Here are some numbered points:
[ 0.1  0.3  0.5  1.5  1.1  1.2  1.3 -0.6 -2.3 -0.4 -0.5 -0.3 -1.9 -0.6
 -1.2 -0.5] 0
[ 0.8  0.5  1.3  3.2  0.7  0.4  0.7 -0.6 -1.  -1.1 -0.8 -0.7 -1.3 -0.9
 -1.1 -1.1] 1
[ 0.2  0.  -0.2 -0.6 -0.6 -0.6 -1.1 -0.5 -0.5  0.1  0.3  0.6  1.2  0.9
  1.5  1.1] 2
[ 0.9  0.7  1.9  4.1  1.   0.3  0.8 -1.1 -1.6 -1.8 -0.9 -1.  -1.3 -1.
 -1.  -1. ] 3
[-1.4 -0.5 -1.3 -2.7 -0.4 -0.2 -0.1  2.   3.5  1.5  0.7  0.1 -0.2 -0.2
 -0.7 -0.7] 4
[ 2.2  1.   2.2  4.3  0.2 -0.1 -0.2 -1.1 -1.4 -1.5 -0.9 -0.8 -0.9 -0.9
 -0.8 -1. ] 5
[-1.  -0.4 -0.7 -2.1 -0.7 -0.5 -1.2 -0.8 -0.7 -0.4  0.2  0.7  2.7  1.6
  2.7  2.9] 6
[-1.2 -0.2 -0.5 -0.4  0.7  0.5  1.   0.2  0.2  0.1 -0.1  0.  -0.5 -0.3
 -0.5 -0.4] 7
[ 2.1  0.3  0.4  0.2 -0.5 -0.2 -0.9 -0.6 -1.4  0.4  0.2  0.4  0.2  0.4
  0.   0.6] 8
[-1.3 -0.7 -1.6 -3.  -0.6 -0.5 -0.5  1.6  3.5  1.4  1.   0.5  0.7  0.1
  0.1 -0.5] 9
[-0.7 -0.1 -0.5 -0.7  0.5  0.4  0.9  1.   1.1  0.5  0.1 -0.2 -1.4 -0.7
 -0.9 -1. ] 10
[-1.4 -0.7 -1.4 -3.  -0.8 -0.8 -0.9  1.4  3.3  1.5  0.9  0.6  1.4  0.6
  0.5 -0.3] 11
[ 2.6  0.8  1.8  3.4  0.2  0.1 -0.1 -1.  -1.7 -1.1 -0.7 -0.7 -0.9 -0.8
 -0.8 -0.8] 12
[ 0.4  0.6  1.1  2.9  1.   0.5  1.  -0.7 -1.7 -1.  -0.8 -0.6 -1.3 -0.8
 -1.3 -0.8] 13
[ 3.6  0.9  1.7  2.6 -0.3 -0.2 -0.5 -1.  -1.9 -0.7 -0.4 -0.3 -0.9 -0.4
 -0.8 -0.6] 14
[-1.2 -0.4 -1.4 -1.9  0.3  0.4  1.2  1.8  2.5  0.9  0.2 -0.4 -1.6 -0.6
 -1.5 -0.9] 15
[ 0.6  0.4  1.   2.2  0.1 -0.1 -0.1 -0.2  0.1 -0.7 -0.3 -0.7 -0.5 -0.6
 -0.5 -0.8] 16
[ 0.1  0.4  0.9  2.6  1.4  0.8  1.7 -0.6 -1.4 -1.1 -0.7 -0.9 -1.6 -1.1
 -1.5 -1. ] 17
[-0.5  0.   0.  -0.4 -0.2 -0.3 -0.6 -0.7 -0.8 -0.5  0.1  0.3  1.2  0.9
  1.4  1.1] 18
[-0.9 -0.5 -0.8 -2.3 -0.5 -0.3 -0.5  0.   0.6  0.3  0.3  0.6  1.3  0.9
  1.4  1.4] 19
[ 2.3  0.4  1.   1.3 -0.5 -0.3 -0.8 -0.8 -1.3 -0.3 -0.2  0.   0.   0.1
  0.3  0.4] 20
[ 0.   0.2  1.1  2.8  1.4  0.9  1.7 -0.7 -1.2 -1.4 -0.9 -1.1 -1.6 -1.
 -1.2 -1.3] 21
[-0.2  0.4  1.1  2.9  1.3  0.8  1.8 -0.5 -1.1 -1.5 -0.9 -1.1 -1.7 -1.2
 -1.2 -1.2] 22
[-1.3 -0.6 -1.3 -1.6  0.5  0.4  1.1  1.5  2.3  0.4  0.1 -0.2 -0.9 -0.6
 -0.9 -1.1] 23
[ 2.6  1.   1.7  3.1  0.  -0.1 -0.4 -1.1 -2.3 -0.8 -0.5 -0.3 -0.8 -0.3
 -0.8 -0.3] 24
[-1.   0.  -0.3  0.8  1.4  1.   2.   0.1 -0.6 -0.3 -0.6 -0.4 -1.8 -0.9
 -1.6 -1. ] 25
[-1.2 -0.5 -1.2 -2.4 -0.2 -0.2  0.3  1.3  2.2  0.8  0.4  0.1 -0.2  0.
  0.1 -0.2] 26
[-1.1 -0.5 -1.4 -2.9 -0.4 -0.2  0.   1.8  3.3  1.9  0.6  0.3 -0.5 -0.2
 -0.5 -0.8] 27
[-0.6  0.2  1.   2.4  1.6  0.9  2.  -0.4 -0.8 -1.6 -0.9 -1.4 -1.6 -1.1
 -1.2 -1.3] 28
[ 0.   0.   0.2 -0.1 -0.4 -0.4 -0.9 -0.9 -0.9 -0.8 -0.2  0.2  1.5  0.9
  1.6  1.7] 29
[ 1.5  0.9  2.   4.7  0.4  0.1  0.1 -1.  -1.3 -1.6 -0.9 -1.  -1.  -0.9
 -1.  -1. ] 30
[ 1.4  0.5  0.9  1.8 -0.3 -0.2 -0.6 -0.6 -1.  -0.6 -0.1 -0.2  0.  -0.1
  0.  -0.2] 31
[-1.5 -0.6 -1.  -2.5 -0.9 -0.9 -1.2 -0.4  0.6 -0.1  0.6  0.9  2.8  1.6
  2.7  2.2] 32
[ 0.2  0.6  1.3  3.4  1.3  0.6  1.2 -0.9 -1.6 -1.5 -0.9 -0.9 -1.4 -1.
 -1.2 -1. ] 33
[-0.6 -0.2 -0.4 -0.7 -0.4 -0.3 -0.4 -0.1 -0.2  0.2  0.3  0.4  1.3  0.7
  0.7  0.5] 34
[ 1.3  0.8  2.2  4.5  0.5  0.3  0.4 -1.1 -1.4 -1.7 -0.9 -1.1 -1.2 -1.
 -1.  -0.8] 35
[ 3.1  0.9  2.2  3.8 -0.1 -0.2 -0.6 -1.1 -1.4 -1.  -0.7 -0.9 -0.7 -0.6
 -0.7 -0.8] 36
[ 1.6  0.8  2.   4.6  0.5  0.1  0.1 -1.1 -1.3 -1.7 -0.9 -0.8 -1.  -0.8
 -0.9 -1.2] 37
[-0.4  0.   0.1  1.2  1.4  1.1  2.   0.  -1.2 -0.4 -0.6 -0.8 -1.5 -1.
 -1.4 -1.2] 38
[-1.3 -0.6 -1.4 -1.9  0.6  0.6  1.2  1.7  2.7  0.8  0.2 -0.6 -1.5 -0.7
 -1.4 -1.1] 39
[-0.5 -0.1 -0.4 -0.5  0.9  0.9  1.5  0.5 -0.4  0.6 -0.3 -0.1 -1.4 -0.9
 -1.5 -0.6] 40
[ 2.9  1.   2.2  3.8 -0.1 -0.3 -0.5 -1.1 -1.5 -1.  -0.6 -0.9 -0.8 -0.6
 -0.8 -0.7] 41
[-1.2 -0.5 -1.4 -2.9 -0.9 -0.9 -1.3  0.6  1.5  1.4  1.   1.1  1.9  1.1
  1.6  0.8] 42
[-1.3 -0.4 -0.6 -1.7 -0.2 -0.2 -0.2 -0.1  0.6 -0.1  0.2  0.3  1.3  0.8
  1.3  0.9] 43
[ 1.5  0.9  1.9  4.1  0.5  0.2  0.2 -1.  -2.  -1.4 -0.8 -1.  -1.1 -0.8
 -0.7 -0.8] 44
[ 0.4  0.   0.  -0.6 -0.6 -0.6 -1.  -0.6 -0.6  0.   0.2  0.6  1.2  0.9
  1.2  1.3] 45
[ 3.5  0.7  1.1  1.5 -0.3  0.  -0.7 -0.9 -2.5  0.2 -0.2  0.  -0.7 -0.1
 -0.8  0.3] 46
[-1.5 -0.5 -1.2 -3.2 -0.8 -0.6 -0.7  1.6  3.3  1.4  1.1  0.5  0.5  0.2
  0.3 -0.2] 47
[ 0.7  0.5  1.   2.3  0.9  0.8  0.9 -0.7 -2.1 -0.7 -0.6 -0.5 -1.6 -0.7
 -1.  -0.6] 48
[-1.2  0.  -0.4 -0.3  0.8  0.6  1.3  0.6  0.6  0.  -0.3 -0.3 -1.  -0.9
 -1.  -0.8] 49
[-1.6 -0.6 -0.8 -2.7 -1.  -0.8 -1.3 -0.3  0.8  0.2  0.7  0.9  2.8  1.6
  2.6  1.8] 50
[ 1.7  0.5  1.3  1.9 -0.3 -0.4 -0.7 -0.9 -1.1 -0.7 -0.3 -0.3  0.1  0.2
  0.2  0.3] 51
[-1.3 -0.5 -1.4 -2.7 -0.4 -0.5 -0.5  0.9  1.5  1.3  0.8  0.8  1.   0.6
  0.7  0.3] 52
[-0.9 -0.4 -0.9 -2.5 -0.8 -0.7 -1.2 -0.5 -0.3  0.4  0.6  1.1  2.3  1.6
  2.2  2.2] 53
[ 1.6  1.   2.   4.4  0.5  0.1  0.1 -1.  -1.7 -1.5 -0.8 -1.1 -1.  -0.9
 -0.7 -0.9] 54
[-1.3 -0.7 -1.2 -2.7 -1.  -0.7 -1.4  0.   1.1  0.8  0.8  1.   2.5  1.5
  2.3  1.3] 55
[-1.6 -0.7 -1.1 -2.3 -0.4 -0.4 -0.3  0.7  1.9  0.6  0.7  0.4  1.2  0.5
  1.1  0.3] 56
[ 0.2 -0.1 -0.4 -0.8 -0.3 -0.1 -0.3  0.9  1.4  0.8  0.2  0.1 -0.5 -0.3
 -0.5 -0.6] 57
[-1.  -0.4 -1.1 -2.5 -0.9 -0.7 -1.3 -0.3  0.   0.6  0.6  1.2  2.2  1.4
  2.4  1.8] 58
[-1.2 -0.3 -0.7 -0.7  0.8  0.8  1.5  1.   0.4  0.6 -0.2 -0.2 -1.5 -0.9
 -1.3 -0.7] 59
New points follow, each followed by the numbers of its three nearest points above by angle, nearest first.
[-1.7 -0.7 -1.3 -3.  -1.  -0.7 -1.2  0.7  1.9  1.1  1.1  1.   2.2  1.
  1.4  0.7] 42 56 52
[ 0.   0.3  0.2  1.6  1.2  0.8  1.6 -0.5 -2.1 -0.1 -0.7 -0.3 -1.3 -0.6
 -1.4 -0.8] 0 38 17
[ 3.6  0.9  1.9  2.9 -0.3 -0.2 -0.7 -0.9 -1.8 -0.8 -0.6 -0.5 -0.6 -0.5
 -0.8 -0.4] 14 36 24
[ 1.8  0.5  1.   1.8 -0.4 -0.4 -0.8 -0.8 -1.2 -0.6 -0.2 -0.1 -0.1  0.2
  0.1  0.3] 51 31 20
[ 3.8  0.9  1.6  2.4 -0.4 -0.1 -0.7 -1.  -2.  -0.6 -0.5 -0.4 -0.6 -0.3
 -0.7 -0.2] 14 24 46
[-1.2 -0.5 -1.  -1.1  0.9  0.8  1.6  1.6  1.7  0.6 -0.2 -0.6 -1.7 -1.2
 -1.4 -1.3] 10 39 59
[-1.  -0.3 -0.8 -1.   1.   0.9  1.9  1.2  0.8  0.1 -0.3 -0.4 -2.1 -0.7
 -1.5 -1.2] 59 49 10
[ 2.3  0.3  0.9  0.6 -0.5 -0.3 -0.6 -0.2 -0.1 -0.1  0.  -0.3 -0.3  0.
 -0.3 -0.4] 14 20 46
[-1.4 -0.7 -1.1 -2.7 -1.  -0.8 -1.3  0.   1.1  0.7  0.8  1.   2.6  1.5
  2.3  1.3] 55 50 32
[ 3.9  0.8  1.5  2.2 -0.4 -0.2 -0.8 -1.  -1.9 -0.5 -0.4 -0.2 -0.6 -0.4
 -0.5 -0.2] 14 46 20
[-0.1  0.2  0.6  2.1  1.1  0.9  1.5 -0.4 -1.5 -0.6 -0.7 -0.5 -1.4 -0.7
 -1.5 -0.9] 17 21 22
[ 0.2  0.   0.1 -0.5 -0.5 -0.4 -0.9 -0.9 -1.1 -0.6 -0.1  0.4  1.6  1.
  1.6  1.8] 29 18 45
[-0.5 -0.1 -0.6 -1.8 -0.8 -0.5 -1.2 -0.6 -1.4 -0.2  0.2  1.   2.2  1.4
  2.4  2.8] 6 53 2
[-0.4  0.   0.   0.2  0.7  0.8  0.9  0.2 -0.4  0.1 -0.1 -0.2 -1.3 -0.5
 -1.  -0.7] 25 40 38
[-1.1 -0.2 -0.4 -0.3  1.4  0.8  2.2  0.9  0.8 -0.3 -0.5 -0.7 -1.8 -1.1
 -1.5 -1.7] 49 59 10
[ 3.8  0.8  1.6  2.7 -0.3 -0.1 -0.6 -1.  -1.9 -0.6 -0.5 -0.5 -0.5 -0.4
 -0.8 -0.5] 14 24 36
[-1.  -0.4 -0.9 -1.5  0.8  0.7  1.6  1.4  1.4  0.4 -0.1 -0.3 -1.9 -0.7
 -1.4 -1.2] 10 39 59
[-0.4  0.1  0.   1.1  1.2  1.1  1.8 -0.2 -1.4 -0.3 -0.7 -0.2 -1.5 -0.7
 -1.7 -0.9] 38 25 0
[-1.1  0.  -0.1  0.4  1.4  1.   2.   0.4 -0.4 -0.6 -0.7 -0.5 -1.6 -1.2
 -1.5 -0.9] 25 38 49
[ 2.2  0.3  0.6  1.1 -0.5 -0.3 -0.8 -0.6 -1.3  0.2 -0.1  0.2  0.1  0.2
  0.   0.2] 20 46 8
[-1.1 -0.4 -1.3 -2.7 -0.7 -0.3 -0.9  0.9  1.4  1.5  0.8  0.8  0.8  0.7
  0.8  0.5] 52 42 56
[ 1.9  0.3  0.6  1.  -0.2 -0.1 -0.2  0.1 -0.5  0.  -0.1 -0.3 -0.5 -0.5
 -0.6 -0.6] 14 36 41
[-1.4 -0.5 -1.5 -2.9 -0.9 -0.6 -1.2  0.5  1.2  1.4  1.   1.   2.   1.3
  1.5  1. ] 42 55 52
[-0.5  0.1  0.3  1.6  1.4  1.2  2.  -0.1 -1.  -0.8 -0.8 -0.8 -1.6 -1.3
 -1.3 -1.2] 38 28 17
[-0.5 -0.1 -0.1 -0.5 -0.2 -0.2 -0.6 -0.7 -0.7 -0.3  0.1  0.4  1.2  0.8
  1.2  1.1] 18 6 29
[-1.1 -0.4 -0.9 -2.1 -0.4  0.  -0.2  0.1  0.2  0.5  0.4  0.6  0.9  0.8
  0.9  1. ] 19 43 55
[ 3.7  0.9  1.5  2.5 -0.4 -0.1 -0.7 -1.  -2.  -0.6 -0.5 -0.3 -0.5 -0.3
 -0.7 -0.1] 14 24 46
[ 1.3  0.4  1.1  2.1 -0.3 -0.1 -0.5 -0.9 -1.3 -0.8 -0.3 -0.2  0.1  0.
  0.2  0.5] 51 31 24
[-0.9 -0.4 -0.7 -2.1 -0.8 -0.5 -1.2 -0.8 -0.7 -0.3  0.2  0.8  2.6  1.6
  2.6  2.8] 6 53 32
[ 0.7  0.6  1.3  3.2  0.7  0.3  0.8 -0.4 -0.6 -1.4 -0.8 -1.  -1.2 -1.
 -1.1 -1.1] 1 3 35
